In the rows, zero is written as 128.
One turn moves every row onto another: examples first, then more rows asked:
J_917: [129 115 147 128 141 124 131 121  98 114 150 142 116 114 119 104 155 135
 131 169 136 119 147 114 105  80 141 144 101 156  87 100 150 129 162 125
 125 112 128 148 118 126 131 105 135  99 142 126 108 143 129 120 103]
J_502: [121 102 106 121 131 109 132 165 120 128 131 110 110 109 138 137 139 132
 143 160 135 129  88 133 132 118 135 128 107 152 116 127 130 150 141 141
 138 119  87 131 149 139 115 147 111 172 164 137 154 144 118 102 120]
J_376: [131 143 128 134 111 139 134 128 157 126 126 140 111 129 119 102 126 126
 108 140 110 108 136 179 143 118 148  87 116  96 167 120 143 152  91 114
 135 141 137 124 122 112 149 126 133 139 110 138 153 160 144 134  98]
J_903: [136  89 123 135 114 141 125 122 163 112 111 133 115 142 140 108 139 103
 165 135 120 167 155 128 129 140 121 106 122  99 153 159 125 138 106 165
 116 123 127 109 107 136 124 135 118 139  87 121 154 127 120 110 142]
J_817: [135 120 127 136 124 137 143 123 136 132 149 153 127 124  85 121 144 127
  87 113 126 131 126 155 132  87 142 106 156 107 123  92 134 142 130 121
 125 137 174 160 144 135 165 118 132 118 121 104 111  95 122 168 109]
J_780: [108 113 102 120 141 104 113 140 132 136 120 114  95 118 136 139 136 130
 143 169 125 129  81 126 143 124 110 135 125 155 136 134 112 140 166 129
 134 144  92 124 156 136 102 145 100 149 147 129 136 139 112 113 129]
J_68: [103 158 136 112 159 114 148 174 127 106 157 141 116 131 132 113 113 143
 134 148 124 122 122 144 109  78 132 106  90 138 108  83 131 155 142 123
 124 122 114 119 123 134 114 131 108 131 149 145 127 140 134 102 130]
J_886: [130 109 117 123 149 124 113 150  89 111 124 134 112  94 141 157 149 118
 129 147 155 132 110  88  88 115 143 160 115 140 115 115 142 106 130 145
 146 125 141 123 145 142 103 125 134 151 138 107 110 148 133 115 114]
J_763: [106 120 143 128 149 111 138  99 105 109 136 146 128 119 135 112 143 130
 126 158 140 131 146 120 111  98 123 131 122 158 107  83 149 141 187 111
 142 136 126 153 135 114 131  88 138 101 139 134 113 138 126 130 101]
J_737: [116  93 123 114 116 118 137 110 180 113  92 134 120 134 156 128 135 113
 164 133 139 174 145 123 116 132 123 107 113 120 135 169 123 134 129 160
 122 120 120 126 100 124 117 142 107 140 114 132 156 123 119 136 137]
J_638: [137 147 135 118 114 152 152 120 153 124 119 135 118  98 134 119 112 146
 104 138 107 129 142 142 124 121 155  77 111 111 163 127 144 153 122 101
 153 133 137 100 113 109 129 138 137 135 107 156 146 167 143 146 132]
J_115: [131 118 144 134 131 131 144 105 155 149 158 141 142 113 100 136 160 133
  73 118 107 120 120 132 120  95 131 135 144 120 127 117 146 170 141 125
 131 106 157 140 147 142 169 131 127 114 124 128 111 115 118 175 128]
J_434: [113 123 124 141 151 123 106 132  85 123 109 139 119 106 153 151 134 137
 116 152 143 123 104  83  95 133 111 155 140 145 138 111 143 110 153 134
 151 135 129 129 149 134  99 113 127 133 132 112 101 130 132 129 111]
J_769: [128  97 114 129 128 138 132 122 172 100 109 132 102 140 124 132 139 109
 166 137 154 154 122 128 123 121 120  91 133  98 163 171 128 131 110 142
 114 143 129 114 111 115 117 144 114 147 101 123 153 130 109 106 104]
J_285: [ 90 163 142  96 152  95 133 146 135 107 137 130 112 142 134 114 109 119
 140 147 116 115 122 147 132 103 114 114  97 146 130  78 125 148 157 117
 135 145 117 116 142 123 110 117 116 126 141 147 128 151 135 114 139]
J_71: [148 103 133 120 115 156 136 133 119 137 122 111 115 149 105 115 151 138
 147  95 133 148 127  96 109 134 130 114 165 112 143 123 110 114 125 158
 118 111 151 123 127 142 149 130 131 113 107 108 116  76  95 110 149]
J_725: [143 112 142 135 115 143 145 122 126 143 165 146 154 123 103 110 156 117
  72 108 110 132 124 130 133 120 140 117 152 100 134  97 142 154 124 130
 122 113 155 139 141 138 176 130 119 118 111 117 122  97 118 151 137]
J_198: [142 120 135 103 118 131 135 135 128 144 103 108 110 138 114 144 141 151
 148  95 140 134 120  97 103 127 119 125 149 132 128 130 108 104 116 157
 140 114 166 132 135 138 148 117 137 101 132 122 107  87 101 131 158]
J_219: [150 104 141 117 105 148 131 135 111 119 110 121 113 147  98 125 129 121
 143 101 155 129 115 103 126 127 107 118 155 114 135 139 135  97 118 160
 124 114 156 147 127 132 131 123 133 117 120 107 109  71 101 134 114]
J_387: [147 123 122 133 110 154 149 123 139 124 140 144 117  98 133 105 134 123
 102 132  99 145 151 156 146 125 153  81 123  89 162 114 132 153 106 110
 143 144 147 107 120 121 150 132 132 133  99 145 153 157 134 123 136]

J_434 moves to J_780
J_387 moves to J_725
Where do these go?
J_68 moves to J_917
J_219 moves to J_769
J_737 moves to J_638

One turn moves every row onto another: examples first, then more rows asked:
J_524: [137 108 130  71 145 135  94 152 138 110 122 148 157 116 110 126 147 145
 104 137 144 136 129 110 119 131 115]
J_445: [122 116 124  74 157 106 112 185 108  98 108 142 111 143 120 141 137 127
 127 142 137 107  91 123 119 102 153]
J_741: [107 123 109 103 164 165  97 166 119 116  94 141 132 176 129 160 142 163
 103 136 134 147 115 148 132 121 160]
J_733: [145 109 138  72 139 140  90 157 130 107 118 149 163 118 117 122 147 147
  94 141 136 131 133 113 113 121 117]
J_156: [101 135  95 103 125 136 134 175  78  99 125 163 149 163 144 166  92 123
 112 112 149 137 125 136 115 125 164]
J_751: [117 153 105 116 120 113 139 153  92 146  98 147 120 105 154 142  83 172
 132 133 175 126 124 133 101 147 131]
J_423: [110 154 147 150 111 137 109 153 127 109 104 117 146 110 132 111 114 109
  98 126 151 114 139 114 110 124 119]
J_464: [135 128 140 110 135 153 146 144  77 149 139 140 115 142 161 177 133 158
 133 120 155 113 104 148 134 135 162]
J_283: [132 133 142 112 136 146 150 142  77 138 132 141 113 149 172 180 125 169
 125 114 144 115 106 148 124 127 166]
J_222: [135 162 114 135 127 137 141 109 116 147 124 156 120 137 146 144  75 121
 102 124 150 103 105 138 102  98 122]
J_819: [114 158 149 156 104 132 102 152 124 121 107 121 141 106 136 112 123 115
  96 118 150 123 128 112 112 128 125]
J_655: [118 160 148 150 107 133 108 150 131 113  95 114 147 101 144 110 119 124
  97 117 150 118 137 122 113 129 122]
J_142: [129 136 146 107 133 142 145 154  83 138 138 146 116 143 159 187 129 162
 131 116 150 106 101 152 128 133 159]
J_590: [101 135  94  94 121 136 134 173  79 105 121 152 143 158 139 173  87 128
 126 111 151 133 130 137 121 118 162]
J_372: [136 133 128 124 146 113 157 138 112 142  83 138 177 130 159 111 114 139
 101 140 158 136 128 119  90  96 124]
J_282: [127 116 117  80 162 109 109 184 108  95 109 147 103 135 134 135 137 129
 131 144 135 109  90 117 131 108 154]
J_466: [136 134 128 124 151 112 162 132 116 146  82 132 181 124 149 123 121 133
 103 143 155 130 120 121  88  98 123]
J_738: [135 108 133  70 141 141  86 155 129 105 111 145 159 113 110 129 141 145
 103 136 137 134 136 115 109 137 121]
J_969: [143 107 130  79 144 142  94 154 134 109 115 146 158 110 115 129 142 141
  88 144 143 132 133  98 121 131 123]
J_916: [120 160 149 149 113 128 105 148 129 111 109 110 152 112 136 107 120 118
  96 112 160 121 138 113 110 132 127]
J_840: [130 151 112 130 120 142 135 112 114 158 120 153 126 136 148 151  69 121
 104 115 150 103 111 139 102  94 122]
J_961: [122 105 144 120 127 123 117 145 120 115  84 123 126 167 136 104 146 142
 135 104 129 145 140  96 110 115 129]
J_609: [133 152 111 137 117 139 139 101 116 146 118 154 120 130 149 151  85 121
 105 118 146 104 104 136 101  94 135]
J_238: [133 153 122 129 116 132 139 114 120 153 123 153 107 132 151 145  81 118
 102 121 154 105 107 136 100  90 132]
J_478: [112 120 108 108 160 158 107 166 121 125  95 150 136 167 124 160 146 155
 106 134 130 156 122 158 130 136 163]
J_448: [138 135 141 109 134 144 144 143  78 140 135 148 112 147 169 182 126 158
 129 106 158 112 107 147 132 137 154]
J_15: [110 121 107  97 167 168 108 168 109 126  95 143 137 162 131 161 146 159
 110 135 135 162 111 154 136 124 157]
J_695: [123 103 150 117 128 125 125 146 124 106  79 128 119 169 135 101 144 146
 123 113 138 136 131  95 106 114 131]
J_884: [103 128 108 102 172 155 103 163 111 120  99 139 138 173 131 166 148 153
 106 130 131 153 113 154 134 129 155]
J_200: [116 148 107 116 118 116 142 153  96 149 101 141 117 114 144 144  88 172
 127 132 187 124 123 130 100 158 131]

J_445 moves to J_751
J_448 moves to J_916
Where do these go?
J_840 moves to J_733
J_609 moves to J_969
J_738 moves to J_283
J_282 moves to J_200

One turn moves every row onto another: examples first, then more rows asked:
J_913: [205 185 122 134 123 156 134 111 158 134 138 115 140 129 151 139  87  86
 148  48 154 129 119 163 116 101 105  89]
J_964: [154 161 134 151 135 145 100  96 140 160 195 114 173 159 155 158 117  59
  78  89 151  90 156 164 105 105 135 141]
J_380: [123 148 108 138 112 143 142 122 169 125 112  97 185 143 178 157  98  51
 125  77 168  98 146 182 117  86 133 113]
J_132: [141 142 130 170 112 146 157 137 156 117 122 113 169 141 166 184  96  60
 114 105 176  96 138 167 103  83 132 130]
J_616: [181 138 141 133 149 135 123 126 144 143 148  95 152 119 181 111 131  93
 126 111 117 138 137 163  74 111 152  76]
J_883: [187 153 134 131 160 129 124 136 135 144 148  95 148 114 185 112 113  96
 135 107 109 116 134 149  74 116 161 103]
J_983: [177 158 130 131 155 144 122 132 140 162 161  83 150 112 163 110 117 115
 131 123 114 137 143 141  93 106 159 113]
J_294: [204 170 147 135 122 163 127 103 163 142 140 111 136 138 125 136  86  91
 127  58 129  97 103 153  98 103 101 104]
J_110: [134 134 127 161 116 159 150 134 177 119 131  97 172 139 155 153  85  65
 126  81 152  84 127 180 126  88 141 143]
J_631: [162 180 113 145 147 144 115 103 135 153 194 118 164 159 175 171 131  69
  72  89 144  98 164 162 102 110 158 118]
J_112: [157 168 115 128 130 148 118  94 140 172 181 102 177 157 159 165 140  79
  82 111 143  94 172 161 119 101 150 131]
J_771: [127 151 103 154 118 154 158 142 163 123 127  98 182 123 180 171  93  51
 116  90 159  80 142 171 109  87 132 122]
J_472: [166 143 152 150 165 138 116 136 143 153 158  89 145 130 170 102 107 106
 112 110 109 118 123 166  83 102 155 116]
J_42: [146 171 119 139 151 137 103  87 141 162 191 121 168 133 181 173 125  70
  79  85 153 120 163 170 111  98 151 114]
J_311: [137 151 106 147 106 162 166 130 172 141 124  89 164 130 173 174  91  78
 118  96 159  93 149 169 129  72 123 144]
J_384: [183 177 140 144 133 151 133 117 158 131 122 125 150 128 113 162  78  84
 141  64 142 120 113 129 113 107 123  96]
J_948: [164 173 129 150 143 130 136  95 114 158 182 118 148 171 178 159 117  69
  74 101 143 100 161 171 112  88 152 129]
J_986: [201 188 125 137 129 153 136 129 165 141 124 124 145 130 136 154  93  87
 138  47 142 101 120 147 114 110 103  88]
J_724: [201 182 126 130 113 164 130 125 169 150 117 103 144 138 125 149 103 106
 138  77 150 116 124 138 100 102  98 102]
J_76: [179 163 146 123 168 129 133 110 119 148 139  93 155 130 161 108 105  96
 133 113 106 110 122 155  94 109 173  99]

J_983 moves to J_724
J_132 moves to J_948
Where do these go?
J_986 moves to J_771
J_42 moves to J_616
J_472 moves to J_294

